(in the rows, 128 means zero)
Z: 3 groups of rows, each row roughly a mix of its group's hidden directions:
Z (82 x 10):
[[107  72 131 135  76 137 116 109 141 121]
 [177 145 114 148 109  83 148  99 143 129]
 [ 88 135  87 125 120 149 111 183 128 130]
 [ 77 127 162 141 107 175 140 129 106 127]
 [144 174 136 119 189 122 125 132 143 152]
 [117 124 151  91  94 162 171 126 136  99]
 [119 140  84 169 106 131  97 144 147  93]
 [ 85 126 133  91 119 156 159 106 168 131]
 [ 58 139 104 126 130 156 107 118 140 117]
 [153 179 145 110 183 130 130 140 128 140]
 [134 129 101 177 153 111  76 127 119 146]
 [131 114  80 138 183 137 157 154 132 124]
 [177 133 127 101 167  97 130 101 101 125]
 [110 140  86 168 111 139  90 143 149  99]
 [102  96 111 107  74 123 161 134 109 111]
 [147 115 175 154 131 110 146  74 145 125]
 [152 123 183 149 128 102 145  83 138 136]
 [160 129 147 129 184  98 156 110 103 137]
 [159 134 170 119 151  97 133  83 100 127]
 [142 145 108 167 166 117  76 133 113 145]
 [107  92 113 128  68 127 155 128 113 103]
 [ 92  83  99 129  77 128 119 123 112 123]
 [184 120 168 107 145 132 114 143 110 157]
 [163 121 150 118 171 128 167  95  98 129]
 [134 116 174  92 149 124 162 108 112 165]
 [ 96 122 115 144  78 157 116 153 167 133]
 [ 97 141  84 153 105 104 155 107 147  99]
 [174 139 117 158 107  82 153 108 144 128]
 [ 94 125  90 129  92 155 106 165 154 122]
 [107  78 120 137  68 136 128 118 124 108]
 [113 120  85 115  86 173 116 148 150 118]
 [158 124 176 133 144 107 148  77 117 130]
 [160 118 174 143 129 107 146  74 140 126]
 [105 104 106 124  73 133 158 135 101  98]
 [148 171 133 131 190 120 108 134 135 151]
 [162 115 165 133 121 117 141  66 139 119]
 [165 105 180 130 142 138 113 156 115 161]
 [110  94 118 118  68 136 150 132 104 100]
 [145 140  85 161 106 130  92 152 139  92]
 [164 131 185 128 127 107 148  92 117 147]
 [ 91 148  77 149 108 117 131 106 150  98]
 [177 129 141 113 167  94 139  95 107 127]
 [146 129 154 119 173 107 136  84  90 114]
 [109  90 117 111  69 126 151 134 106 108]
 [128 142 161  93 116 159 180 126 146 104]
 [147 159 133 143 187 117  97 126 143 156]
 [155 163 107 166 139 115 141 152  87 103]
 [162 120 114 176 113  98 120 147  89 109]
 [203 143 127 118 121  99 132 111 126 137]
 [139 116 173  85 150 127 157 114 107 161]
 [169 114 132 161 102 116 116 148  83  99]
 [163 125 114 184 131  93 107 142 101 121]
 [144 106  89 153 168 125 162 142 165 126]
 [165 109 181 117 148 138 119 149 111 164]
 [115 129 150  64 112 146 171 131 134 121]
 [103 125 152 100 154 172  84 135 119 150]
 [187 151 104 151 110 108  96 122 143 123]
 [ 85 125  96 139  98 161 115 167 151 126]
 [108  95 117 117  69 131 159 132 110 102]
 [185 121 110 142 107 101 149 157 118  98]
 [103 124  79 126 101 157 115 170 153 125]
 [169 138 129 151 113  82 159  94 142 142]
 [ 98 129  76 123 129 158 123 179 129 126]
 [168 130 124 171 121 114 104 148  83 107]
 [166 121 174 136 138 107 152  80 132 134]
 [ 87 114 126 149  84 172 130 134 159 119]
 [159 110 174 108 149 149 108 157 107 156]
 [121 127  96 166 156 105  78 124 127 157]
 [ 84 135 127  87 127 152 162 111 165 136]
 [128 125 174 124  86 138 115  75 124 115]
 [111  93 118 108  71 121 159 135 107 108]
 [163 132 164 128 169  93 148  99 105 137]
 [141 142 177 108  86 115 104  94 110 132]
 [203 121 151 123 127 112 129 144 114 141]
 [167 140 100 118 151  75 113 153 139 144]
 [118 143  79 166 107 128  98 138 148  94]
 [164 140 101 121 152  73 113 154 142 145]
 [ 94 148  81 155 107 110 136 104 153 103]
 [141 152 132 141 184 119  88 123 145 161]
 [188 124 133 100 134 139 103 163 103 121]
 [130 135  85 160 108 136  93 159 137  88]
 [ 82 127 125  73 115 162 149 118 143 131]]

one row of each group, then the others: which group is each in?
[129 143  81 164 107 129  93 143 145  92]  <27>
[101  78 114 139  72 134 127 116 126 112]  <114>
[ 91 113 132 165  90 154 132 136 172 128]  <22>

[122 124 159  84  98 162 167 126 137 104]  <114>
[163 129 176 133 139  96 145  83 121 136]  <22>
[104 110 101 118  79 123 169 139 102 103]  <114>
[ 83  99 175 146 143 138 153 134 128 157]  <27>
[103 116  79 118 122 183 134 151 128 111]  <22>
[122 127 168 125  83 129 103  77 127 111]  <22>
